[[ -6   4  -7  -8   8   6  -8  -8 -10]
 [ 10  -5 -36 -28  20  -9 -27 -35 -31]
 [  8   1 -29 -22  14 -13 -22 -28 -26]
 [ 17 -17  -8  -6  18  10  -4  -7  -6]
 [  0  19  26  21 -20  -6  17  24  21]
 [ 18  -5 -15  -8  12 -11  -8 -14 -14]]
->
[[-14 -14  -8 -11  12  -8 -15  -5  18]
 [ 21  24  17  -6 -20  21  26  19   0]
 [ -6  -7  -4  10  18  -6  -8 -17  17]
 [-26 -28 -22 -13  14 -22 -29   1   8]
 [-31 -35 -27  -9  20 -28 -36  -5  10]
 [-10  -8  -8   6   8  -8  -7   4  -6]]

[[ 12  44]
 [-22   5]
 [-37  -6]
 [  1  13]
 [ 40   4]
 [-20   2]
 [ 22  30]
 [ 43   4]]
->
[[  4  43]
 [ 30  22]
 [  2 -20]
 [  4  40]
 [ 13   1]
 [ -6 -37]
 [  5 -22]
 [ 44  12]]

[[ 24   5 -34]
 [-20  23 -11]
 [ 40  -1   1]]
->
[[  1  -1  40]
 [-11  23 -20]
 [-34   5  24]]

[[ 20  19  28  26 -39  11 -37  -4 -48 -23  29]
 [ 20  30  16  43 -25  20 -21 -31 -23  10  16]]
->
[[ 16  10 -23 -31 -21  20 -25  43  16  30  20]
 [ 29 -23 -48  -4 -37  11 -39  26  28  19  20]]

[[  2  -2 -18  35 -13 -39  22 -42  34  22 -32 -14 -11]
 [-12 -19  43 -35 -27 -39 -41   4   8 -40  31   1  40]
 [  1  23 -21  34  32  -5   3  13  -5 -13 -31  38 -28]
 [-25  18 -36  26   2  20  39  -5 -15 -43   7  -1 -38]
 [-29  35  20  13   7  40  28   3  39 -29  17 -33 -44]]
->
[[-44 -33  17 -29  39   3  28  40   7  13  20  35 -29]
 [-38  -1   7 -43 -15  -5  39  20   2  26 -36  18 -25]
 [-28  38 -31 -13  -5  13   3  -5  32  34 -21  23   1]
 [ 40   1  31 -40   8   4 -41 -39 -27 -35  43 -19 -12]
 [-11 -14 -32  22  34 -42  22 -39 -13  35 -18  -2   2]]

[[-33 -14 -18  25  26 -12 -15  -3 -16  37  -7  33  29  37]
 [ 24  35  32 -19  -6  24  34  23  34  -2  20  -5  -7  -7]
 [ 17 -39 -41   3 -12 -39 -42 -30 -47 -13 -40 -13 -11 -17]
 [ -9  37  31  -5  14  29  36  33  38  28  29  22  19  24]
 [ 29  21  25  -7 -12  16  22   2  25 -14  11 -15 -19 -17]]
->
[[-17 -19 -15  11 -14  25   2  22  16 -12  -7  25  21  29]
 [ 24  19  22  29  28  38  33  36  29  14  -5  31  37  -9]
 [-17 -11 -13 -40 -13 -47 -30 -42 -39 -12   3 -41 -39  17]
 [ -7  -7  -5  20  -2  34  23  34  24  -6 -19  32  35  24]
 [ 37  29  33  -7  37 -16  -3 -15 -12  26  25 -18 -14 -33]]

[[-10 -34  49 -28 -22]
 [  0  -3  -1   1  -1]
 [  0   9 -36   1  16]]
->
[[ 16   1 -36   9   0]
 [ -1   1  -1  -3   0]
 [-22 -28  49 -34 -10]]

[[ 27  21 -29  -4  -4   3  32   3  -2 -36   4]
 [ 17  10 -38 -29   2   1  28  15   9 -12 -14]
 [-24  -5  48  26  13 -29 -36 -15   3  29  15]
 [ 24  26 -30  12  -4   8  27  -7  -5 -33  18]]
->
[[ 18 -33  -5  -7  27   8  -4  12 -30  26  24]
 [ 15  29   3 -15 -36 -29  13  26  48  -5 -24]
 [-14 -12   9  15  28   1   2 -29 -38  10  17]
 [  4 -36  -2   3  32   3  -4  -4 -29  21  27]]

[[  8  -9  16  -5   5   0   2   2 -33   7   5  -4   3  15  22  11]
 [ -3  12   1 -18 -12   6   7  -2   7  -2   1  27  25   7  19   3]
 [  1 -14   1 -36   7 -25   9   0   7   8   2  -5  -5   4  11  -5]]
->
[[ -5  11   4  -5  -5   2   8   7   0   9 -25   7 -36   1 -14   1]
 [  3  19   7  25  27   1  -2   7  -2   7   6 -12 -18   1  12  -3]
 [ 11  22  15   3  -4   5   7 -33   2   2   0   5  -5  16  -9   8]]
---
[[ -9  -7  -8   7 -15 -15   2 -11 -13 -10 -15 -12]
 [ 20  17  25  23 -13 -15  13 -13 -11 -15 -15 -13]
 [  7  -5   7  -3  21  35  -9  27  32  -6  37  31]
 [-14  -2 -14   2  -2  -3  15  -1  -1  18  -1  -2]
 [  4   6   7  19  -9  -7  13  -5  -3 -11  -6  -5]
 [ 11   6  12   9  -1   1   4   0   2  -7   2   1]
 [ -5   5  -7  -5 -12 -24  12 -20 -23  26 -26 -24]]
->
[[-12 -13  31  -2  -5   1 -24]
 [-15 -15  37  -1  -6   2 -26]
 [-10 -15  -6  18 -11  -7  26]
 [-13 -11  32  -1  -3   2 -23]
 [-11 -13  27  -1  -5   0 -20]
 [  2  13  -9  15  13   4  12]
 [-15 -15  35  -3  -7   1 -24]
 [-15 -13  21  -2  -9  -1 -12]
 [  7  23  -3   2  19   9  -5]
 [ -8  25   7 -14   7  12  -7]
 [ -7  17  -5  -2   6   6   5]
 [ -9  20   7 -14   4  11  -5]]

[[-4 17]
 [35 16]]
->
[[17 16]
 [-4 35]]

[[ -2   1  11]
 [ -2   1   6]
 [ -1  -3   6]
 [ -3  18 -16]
 [ -2  -3  33]
 [  2  -9   8]
 [ -1  36 -21]]
->
[[ 11   6   6 -16  33   8 -21]
 [  1   1  -3  18  -3  -9  36]
 [ -2  -2  -1  -3  -2   2  -1]]

[[ -6 -15 -23  20  25 -24]
 [  9 -30 -19  -2 -32   0]
 [  4  27 -12  37   8  -1]
 [-32  19 -21  -8   2  21]
 [-13 -14  40  15  -1  14]]
->
[[-24   0  -1  21  14]
 [ 25 -32   8   2  -1]
 [ 20  -2  37  -8  15]
 [-23 -19 -12 -21  40]
 [-15 -30  27  19 -14]
 [ -6   9   4 -32 -13]]

[[  2  12  -6 -12  23  19  16   6 -21 -17  28   6]
 [  0  -7  10  -3   6   7   2  13  -4 -13   7  -5]
 [-11   5  -2 -35  26   9  24  21 -22 -10  36   7]
 [  2   1 -16 -10  18  22  -2  24 -20  -7  16   7]
 [ -1   0   6  -6   1  10   6   2   7   4  11  -3]]
->
[[  6  -5   7   7  -3]
 [ 28   7  36  16  11]
 [-17 -13 -10  -7   4]
 [-21  -4 -22 -20   7]
 [  6  13  21  24   2]
 [ 16   2  24  -2   6]
 [ 19   7   9  22  10]
 [ 23   6  26  18   1]
 [-12  -3 -35 -10  -6]
 [ -6  10  -2 -16   6]
 [ 12  -7   5   1   0]
 [  2   0 -11   2  -1]]

[[ -2 -22  -5  -9]
 [-19  36 -10 -32]
 [ -2   2  -4  -9]
 [-14 -17 -24 -42]]
->
[[ -9 -32  -9 -42]
 [ -5 -10  -4 -24]
 [-22  36   2 -17]
 [ -2 -19  -2 -14]]
